The rows of M fall into 4 groups, and each row is roughly a mix of its group's hidden directions.
M:
[[  5   9 -32  -8  -2  22 -36  -7  19  -7  23]
 [ -3  -2  40   0  36  -5   1 -28  11   5 -12]
 [ 10  26 -22  -5 -13  24 -19  -2  13  36 -11]
 [ 13  32 -28 -15  25 -15   3  22   0 -16 -13]
 [  3 -20  28   0 -15  -6   0 -24  41   0  15]
 [-16  19 -20   2 -15  23 -30 -11   6  32  -9]
 [ -5  -5  41  -8  32 -24 -11  -2  -9  14 -12]
 [-21  -8 -18   1   9   7  12  51 -14  -5  -6]
 [  6   4  11  11 -29  14   3  16  -3 -49   2]
 [  6 -26  11 -15  26 -27  23  10  12  14 -24]
 [-15  -6  -9 -37  20  -3 -29  11  25 -13   8]
 [ 20  20 -37  18  17  12 -11  -7 -25  13 -10]
 [ -7  25  -5 -16 -16 -25  -4  30   0 -31  17]
 [ -6 -17   7  -5   3 -20  12 -18  -2  47 -21]
 [ 11  16   6 -10  37 -31   8  19  -9 -15 -21]
 [ 18   9  -7  -1  -3   8 -28 -32  25  -2  31]
 [-12  26  -7   3 -23  21 -27   6  -8  -8  34]
 [ -3  -8 -18  13 -19 -21  -6  33 -35   0  14]
 [  7  17 -26   8  -5   8 -20  39  -3 -25  16]
 [ -7   5 -17 -14  40   2 -15   1  31 -17 -17]
 [ -3  -9 -34 -17 -20  -4  12  28  13 -30   6]
 [  3   9 -44   6 -18  24 -16   7   3   5  25]
 [-11  -1  36  -3  18 -21 -16 -10 -16  33  -8]
 [ -8 -10 -47   7 -21  20 -15  12 -12  11   3]
 [  2  -8 -36 -14 -18  24 -11  -6 -15 -23  23]
 [-16 -10  26 -43   5 -25  -9  -6   1  -1 -18]
 [ -3  -3 -18   5 -15 -14  -7  43 -25   0  25]
 [  0  -4 -24  16  -1  44 -25   6  14  17  -5]
 [ -7  -7 -50   4  -9  28  -7  18  -9  -4   4]
 [ -9  -3  38  -1   2  -3  10 -30  -2   8 -37]
 [  8 -12  28   0   7   9  16  15  15 -40 -23]
 [ -4 -25   0 -20  25  30  23   6   3 -29   0]
 [ 16   8   1   2  -3 -28  16  14 -26 -37  19]
 [ 17  -8   1   9  13   8  21 -28  15 -28 -33]
 [  1   0 -25  -6 -16  31  -7  11   8  39 -18]
 [  3   8 -10 -10  33  40 -13 -23  14   3 -10]
 [ -2  16 -18 -21  17 -18  12 -30   3  34 -13]
 [  5  16  43   0  36  10 -18  -8   6  -5   4]
 [ -3  17  19   1 -24   7  -3  20   3 -46 -15]
 [  6  17 -10   2  -2  18 -10  33   3 -30  33]
 [  8   4  20 -10  27   6  -1  -4  21 -45 -13]
 [ -9   4  23   3  -4  16  -2 -33   2  16 -41]
 [ -4   0  37 -15  31  -5  -3 -23  18  10 -20]
 [ -2  -5  11  25  -5 -20 -12   1 -45  25  -2]
 [-17  -9 -23  29  -3  -2 -15  12  -4  38 -18]
 [ 12  10  21   3  39 -25   9 -27  13  -5 -12]
 [ 12  25 -15  -1 -19 -12  16  36   0 -28  11]
 [  5  -1 -10  -3 -46 -22   2  14 -19 -12  23]
 [  6 -23 -27   0  22  -3  -1   6   4  30  35]
 [ -2   8 -32  -8  22  20 -25  -1  31 -15  -7]
 [-17   0 -36 -10   8  19 -13  39  -4  -9  -1]
 [ 12 -14  14  -9  46 -22  19  11   5  -2 -13]
 [-13  -5   4 -31 -36  -2 -11   4 -33  11 -10]
 [-23 -15 -10   0  -3  10  19  42  -9  -3 -28]
 [-20  -5 -15  -3  28   0  11  46  -3 -10 -12]
 [ -2   9 -34  -1 -29  20   1   5  10 -34  13]
 [-16   9  23  10  -6  -5 -24 -30 -24  30  -3]
 [ -2  -9  19 -14  43 -26  10   3   8  16 -19]
 [-19 -15 -14  27  10   3 -21  -8  -4  38 -19]
 [-11 -20   7  16 -20 -36  19  30 -13   1   0]
 [  3 -10  -1  12  40   6 -13  -5  -6  38 -18]
 [  9  18 -40  -4 -30  14 -22  -1 -10  -3  18]
 [  2  22  -1 -17  31 -21  -1  -2 -36   0 -21]
 [ 10  23  -6  -3  20   2  20  24   9 -43   6]
 [ -5   5  -8  -5  47 -15  -2  28   6 -13  20]
 [-15 -11 -15  14  35  21 -25 -29  -2   5  -6]
 [ -4 -14  38  -2  30  -8  27   8  13  -1 -18]
 [ -5 -11  -2   1 -24  22  -2 -22  27   2 -39]
 [ 21   0  30  12 -11 -15   4 -37  12   7  23]
 [-26 -11 -23 -15 -10  16  -3  42 -11  -3 -14]
 [-16 -17  17  23  28 -18  20  20   5   9 -23]
 [-11  13  26   4   4   7 -19 -48  -2   1 -17]
 [-13   1  35  -4   6  -8   5 -28  -1  17 -37]
 [-11 -21  28   3  29   1 -10 -36   2  16 -11]
 [ -5 -10  -3 -10  43  32   8 -11   8 -25  -3]
 [  6   9 -33 -11   3  29  -2  18  35 -12  -8]
 [  7   8  45  -7  25  -7  12 -11  19  13 -18]
 [-14 -14   5  12 -34  26 -11 -27   2  24  10]
 [ -6 -17  25  13  23 -13  29   2  28  -7 -22]
 [-31  -6   9 -20 -15 -32 -19  -1 -17  24  -3]
 [ -9 -20  -7 -17  -5 -20  14 -21  14 -22 -38]
 [-12 -20  39  10  19 -18   2 -19   3  22 -15]
 [ -8 -16  28  12 -21 -42  -3 -11 -16  10   7]
 [-15  19   9  10 -28 -16 -28  20 -25  -9  18]
 [-12  -7  23 -15  33 -25  15   2   9  -7 -31]
 [ -7 -16  16   0   7 -21   7 -27  -8  37 -27]
 [-14  -2  20   2   0 -11 -10 -32 -13  41 -14]
 [-15  24  -8 -15  22  -9 -26  30  17  12 -19]
 [ 13  20 -46   1   1  26 -10  17  11 -11  -1]
 [ -5   2 -35   7 -26  30 -11  24 -15   3  11]
 [  3  17  -2  -1   1  16 -13  12   8 -53  14]
 [-11   3 -35 -10  22  21 -21  17  23 -15 -11]
 [  6  12 -12 -11 -29  17 -17 -30 -13   9 -30]
 [  7  11 -23 -12  -4  32 -31 -32   0   8   8]
 [-17   1  18   8   4  25 -25  -3  13  22 -37]
 [  9  -3  18  18 -36  -5  19  -2 -32  17  16]
 [-16 -15  19  -6   4 -41 -12   8 -27  17 -11]
 [  8  15 -15   1 -27 -15  19  43  -2 -16   7]
 [ -3   6 -31   8  -7  40 -26   7  18  17  -4]
 [  3   5  38  12  26  -7 -14  -9 -19  31  -1]
 [ -6   1  14   7 -34 -21   3 -21 -31  -1  26]
 [ -3 -32  28   6  27 -22   5  -6 -11  26   9]
 [ 13  11  10  -2  20  25   4 -18  28 -37  -9]
 [ -1   4   9   2  52 -22  13   7  14 -12 -10]]

Each list below has three rows that fit no group; the rest each fit one group, if only roughly. Name those rows in the order they come.
  Z_263: [ -3  22 -23   5 -28  35 -17  13   7 -18  -8]
  Z_211: [ 23 -16  16  19  30 -15  21  -8 -13  -8 -26]
  Z_605: [-11 -20 -11   5 -22  -4  24  46  -5   7  -7]
  Z_402: [  3   7 -13  -4  -1  27  -7  33  30 -29  -9]
  Z_611: [ 26  19  16   6  -2 -20  -1 -41 -18  12  11]
  Z_966: [ -2   4   4   8  23 -39  18  22 -11 -15  26]
  Z_203: [ -2 -11  42 -14  -8 -31  15 -11 -20  13  -2]
  Z_249: [ -4   0  39  -3 -25 -36  -3 -15 -14  11   1]
  Z_543: [ 12 -15  -1   3  11   9  27 -44  -3  19 -19]
  Z_977: [-21 -38  23  12  17 -11  17   7  -1  15 -21]
  Z_617: [ 17  12 -16  13  17  35  -5  -1   2  -8 -38]
  Z_443: [ 15  21  21  -1 -24   2 -13   3  12 -42  12]
  Z_970: [  9  11  30 -12  -1  -6 -13 -33   9  36  -9]
  Z_844: [ -2  -2  11   4  23  -4  14 -17  27  -7 -45]
  Z_789: [  3  11 -41  10   7  32 -21   5  20  -9   5]
	Z_966, Z_249, Z_443
  Z_32: [  9 -19 -26 -11   1  -5  36   4  31  -8 -19]
  Z_943: [  0   9 -32   0  31  36   4  14  11 -16  -7]
  Z_570: [  6 -22  33  11  -6 -28  13 -14   3  29  14]
  Z_757: [  6   0  38 -20   6 -36   0 -20 -15   4   8]
  Z_280: [ -8   1  -6   2  50 -11   8  28  13 -15   2]
  Z_168: [ 14   4  23 -15 -19 -12 -15 -44   3   8  14]
  Z_181: [  5  -2 -11  10 -37  18  -9   5 -16  11  39]
  Z_294: [ -2 -12   3  15  -5 -17   6 -14 -25  47 -13]
  Z_770: [ -7  18  32  13 -11 -34   5  -9 -17 -22  16]
  Z_562: [ -4   9  41  -7  25 -18   4  -5   7 -29 -17]
  Z_526: [ 13  12   7 -15  23  25   7   8  38 -24  10]
  Z_686: [  9  -5  13 -14  30  -7   0  28  14 -40  -3]
  Z_766: [  3  -1 -23   8 -30  21 -12  17 -11   5  39]
	Z_570, Z_770, Z_562
  Z_679: [ -1  -1  11  13  20  -6  28  -9   4   0 -49]
  Z_887: [  1   1 -36 -12   4  47 -12  -1   6   8  -6]
  Z_734: [-17 -38  27   4  20  -6  22   7   2  10 -18]
  Z_873: [  0 -12  14   9   4  27   5 -33   6  21 -35]
  Z_77: [ -1  -4  15   6 -37 -32 -16 -17 -16  20  12]
  Z_251: [  6   2  40  -1  14   3   6 -36  27  -6   7]
  Z_269: [  2 -10 -25  -1 -12  36   5 -29  18  24   5]
  Z_448: [  9  10 -18  -5 -18  10 -26   1 -17   4  45]
  Z_278: [  6 -13  30 -14  39 -17   5   0  11 -15 -22]
  Z_55: [ -9   3  29  -2  33 -14  15 -16  11   6 -34]
  Z_292: [  5  -5 -16  10 -18 -10  -6  12 -23 -10  48]
  Z_792: [  3  22  36  -5  14 -14  -5 -10  26 -17 -27]
	Z_251, Z_55, Z_792
  Z_723: [ 11   0 -23 -10 -28  27  -1 -22   7  33 -11]
  Z_504: [-14  -9  14  20 -20  12 -25 -20 -19  34   1]
  Z_43: [  5  18 -26  -5 -35   0 -17   8 -21  10  28]
  Z_892: [-21   0 -21  -7 -31 -17 -12  15 -23  23  18]
  Z_767: [  4 -15  25   0  27  -9  10 -29   6  14 -34]
  Z_404: [  6  -9  24  -9   9 -12  18  -7  -6 -45  24]
  Z_513: [-15   4 -35 -10 -36   8  -8  16   1 -18  21]
  Z_677: [-15  26 -14 -22 -31 -22  -6  12   7 -12  24]
  Z_523: [  9  10  14  -6  18  37 -11 -38   2  15  -5]
  Z_200: [ -3  14  15  -4 -26 -36  12 -12 -31 -16   5]
  Z_628: [  7  18  -8  -7 -10   6   4  29  11 -48  -4]
	Z_723, Z_43, Z_523
  Z_547: [  1 -44  -5  14  30  14   3  -6   5  17 -17]
  Z_727: [  0  -1  35 -10  37  17  12  -9  21   4 -18]
  Z_149: [  1 -14 -28   4 -21 -16   9  29 -20 -30   7]
  Z_756: [  0 -12  25  -2  16 -36  23  -3  -6 -10 -30]
  Z_976: [ -9   1   8  -5  23  18 -10  -5  24  24 -41]
  Z_737: [ -7  -1  39 -13  15 -15   1  28  14 -21 -21]
  Z_946: [ -8  -6  28  -3  23 -34   5   4   1 -28  25]
  Z_726: [-11  -3  -3 -14  -5 -31 -10  41 -18   4  22]
  Z_985: [ -4   6  14  -3  38 -30  22  20 -21  -6  -6]
  Z_130: [-17  -7  16 -15   4 -31 -10  10 -12 -41 -10]
	Z_547, Z_756, Z_946
  Z_650: [  2   1  -4 -13  35  26  22  14  12 -32  -4]
  Z_98: [ -1  -2   5  -1  -6 -27  22  20 -10 -43  19]
  Z_60: [  5  -8  -9  28 -19  10  10 -40  -8  21 -19]
  Z_599: [ -5  -3 -37  -8 -11  18 -17  14  23  15  28]
  Z_861: [-13  -7   1  -1  46 -13  13  29  15 -13  -8]
  Z_574: [-11  -4   7  12  26  -6  26  16   0  -2 -45]
  Z_779: [ -1  -7 -16  -3 -32  17 -25   5   7   4  41]
  Z_863: [-11   2 -20   3   2  47  -7 -20 -14  22  -7]
  Z_215: [  3  11  16  11  44 -28  22   7 -15  -3  -2]
  Z_595: [ 10  10 -14 -22 -36  23 -21 -17  -4  23   6]
  Z_762: [  3   2   3  26 -37  22 -10  -1 -12  20  28]
  Z_933: [ 14   6  -2   1  13  15  -9 -29  21   4 -44]
  Z_626: [ -3   9  11  20   9 -40   8   9  -9 -36  13]
	Z_863, Z_762, Z_933
  Z_498: [-18  -1 -27  -6  17  20  -5  23  15 -18 -33]
  Z_964: [ -3  -6  15  16 -40 -32   2 -10 -15  22   8]
  Z_774: [  5   3 -19  -5 -17 -19   3  16 -10 -23  44]
  Z_598: [-20 -32 -20  -5  23  32  11  11   0 -11 -10]
  Z_752: [ -6   9 -32 -19 -18  36 -14  18   3 -15  -1]
  Z_312: [-16  18  13  -6  -6 -40  -6 -21 -23  23   2]
  Z_297: [  5  29  15 -19   7  27  -8 -14  36 -11  -7]
  Z_137: [  0 -12  34 -11  19  -2 -10 -45   0  -2   6]
  Z_805: [ -7 -14  46   6   7 -32   0   8 -19  -8   5]
  Z_49: [ -3  20 -16  -4 -17  21 -13  24   6 -13  40]
	Z_964, Z_752, Z_297
  Z_753: [-10 -15 -29  -6  26   9   7  -1 -13  42   7]
  Z_709: [ 22   4  10  44  12  10   1  -4 -31  14   1]
  Z_475: [  1 -14  28  -3  25 -18   5 -27   1   7 -35]
  Z_987: [-12  -9  18 -26   6 -11   1 -16  13  -2 -46]
  Z_435: [ 10   1  21   0 -27 -14   5  -8 -28  12  39]
  Z_981: [-13  -5   3   9 -39  -3  13 -10 -12  41  -7]
  Z_97: [-20 -42  16  14  23   0  15   6  -1  12 -20]
  Z_736: [-15 -17  -5   1  14  12   2  12  50 -14 -17]
  Z_656: [-16 -31  17  11  33  -3  25  17   4  -4 -18]
  Z_155: [-10 -24   8   8 -25 -11   0   8  -4  46 -16]
  Z_931: [-18 -14  48  16 -17  -8 -15  -1 -15   3   1]
  Z_855: [  9   1 -11 -21 -25  35 -20 -23   2  23   2]
  Z_857: [ 13  28 -15 -10 -39   8 -13  15 -18 -20   4]
	Z_753, Z_981, Z_857
  Z_220: [ -2 -14  29  -3  27 -19   4 -22   3   5 -36]
  Z_515: [ -8   4 -22   6 -25  23   1 -23   4  39  13]
  Z_201: [-11 -13  -2  -1  31   0   1  -2  42 -11 -29]
  Z_348: [ -1   5  30  -8  31 -10  11 -36  12  -6 -18]
  Z_505: [ 11  28 -33  -6   3  21   6  25   9 -26   5]
  Z_754: [-17 -32  21  19  30 -14  21   9  -3 -12 -10]
  Z_172: [-12  -5  33 -12  13 -32   7  -7 -14 -32  -9]
  Z_691: [  2  11  -8 -21  18 -29   2  35   6 -23  18]
  Z_199: [-21  -3   3   2 -18 -21 -18  -3 -32  38   5]
  Z_173: [ -6 -20  39   7  10 -27   1 -12 -27  14   3]
  Z_464: [ -4  -3 -13 -16  -5 -16   0  12 -22  50  -6]
  Z_257: [ -4  -1 -11  14 -35 -16 -27 -12 -16  32   5]
  Z_270: [ -6  -8  43  10  28 -26   6 -17   4   1  -9]
  Z_932: [  2  -1  29   3  29 -29  23 -10   8  -2 -26]
	Z_348, Z_172, Z_464
  Z_209: [ 16  23 -34   6  -7  23 -26  -9 -15  -2  20]
  Z_810: [ -7 -12 -31   9 -36   0 -12  17 -15  28  -2]
  Z_51: [  4  -1  37  -6 -24 -19  16 -24 -20  14 -11]
  Z_456: [  6   1 -26  -6  36  34   6  -5 -13  -2 -23]
  Z_195: [-25   1 -22 -28 -27  -3  -9  12  12 -31   9]
  Z_507: [-14   3 -18  13 -36  -3 -14  -1 -26  27  17]
  Z_375: [ 11 -22  -3  14  23  23 -13 -35   7  22 -14]
  Z_715: [-16 -15  24  28  18 -41   0  -7  -9  -3  -3]
  Z_327: [ 11   4  35   3  27 -37  18 -10   2  -1  10]
  Z_954: [  1   8  18 -18  23  -1 -11  25  14 -41  10]
  Z_586: [-10  -5  11  -1  36 -10  21   8  16 -10 -39]
  Z_411: [  0 -28   1   6   5 -39  11  21 -23  15 -17]
  Z_395: [ -2 -11 -24 -13  42 -31  -8  -1  15  -8   0]
  Z_748: [  5 -28   6  24 -13  45  -2 -15   7   6  -4]
  Z_536: [ -3   2  -3  -5  46  32   6  -4  16  -9 -19]
	Z_456, Z_375, Z_395
  Z_560: [-12  22  28 -24   6 -28  11  -1   5  -9 -31]
  Z_254: [ 11  17 -29 -17  14  35   1   6   7 -29   8]
  Z_997: [-20  -3  29   2  19  10   2 -20  22   4 -37]
  Z_230: [ -4  -4  31  -2 -21 -29  22 -29 -19  -4   6]
  Z_994: [ -4 -10  -4  18 -18 -13  -1   4 -35  41   6]
  Z_803: [  3   8  -5  -2  48  -5  -6  -8  34 -16  -5]
  Z_429: [ -7 -41  12  15  17   2   9  -9  11  20 -29]
  Z_926: [ -4 -25  16   4 -35 -30  -6  -5 -14  25   7]
  Z_988: [  0  -1  13  13 -10 -30  32   2 -35  19  -5]
  Z_470: [  4   1  31   0  30 -28  23 -17   7  -2 -20]
  Z_728: [  3   1 -20   2 -30  15 -18  14 -16   6  41]
	Z_997, Z_429, Z_988
  Z_740: [  8   8  26   7 -16 -43  20  13  -3 -17  11]
  Z_636: [ 10  -1 -53   3   2  11  12  16  15 -14   6]
  Z_260: [-16 -17  36  -5 -29 -14  18 -21  -7  -2  15]
  Z_758: [  3  -6  27  10   1 -17  35 -11 -16  12 -33]
  Z_385: [-12  -9  20 -17  39 -31   9  19   7 -11   2]
  Z_616: [ 10   7 -38 -16  -8  35  -2   9  -3 -24  10]
  Z_450: [ -1  -4  -3  -3   8 -41  19   7 -33 -26   8]
  Z_592: [ 15  19  21 -18 -11   0  19   9  15 -28 -32]
  Z_244: [-13 -20  14   3  44  23   2 -17  10   4 -18]
  Z_112: [ -1  20 -18  -3 -16  27 -14  20  10 -18  35]
  Z_2: [ 12  29 -18 -13  18  32   3   7  15 -29   3]
  Z_180: [  6   7   8  -7  19  -7  15   0  -2 -53  19]
	Z_636, Z_450, Z_592
  Z_273: [ -1   6 -12  -6  16   5  -5  26  -4 -43  30]
  Z_724: [ 10  -4 -24  12 -15  20  24 -15  12  39  -3]
  Z_721: [ 14   6  -6   8 -34 -16  19   7 -28  31  10]
  Z_35: [  7  -4 -28 -21  -8  25   9   8  -5 -37  21]
  Z_773: [ 11  17  -3  -5 -13  11 -10  19  -3 -15  50]
  Z_11: [ 10  -3  30  27  11 -11  33 -17   8   3 -22]
  Z_993: [ -2  -4  19   6  24 -11  24 -13  15  -2 -44]
  Z_823: [-12  12  38 -15   1 -28  10 -14  -5  -8 -29]
  Z_457: [ -2  -9 -13  12 -13 -11 -11  -8 -26  25  42]
  Z_356: [ -1   7   0 -20  26 -36   0  36  13  -7   5]
  Z_468: [ 18   8  28  -6 -14 -24  -1 -34 -24  14   9]
  Z_669: [  4   1   5   9   1  14  12 -44   9  34 -18]
  Z_262: [-19  30   7 -14 -21 -37 -12  -3 -20  11   6]
  Z_426: [-10  18  34 -19  20  14 -18 -24  22  10   3]
	Z_273, Z_721, Z_773
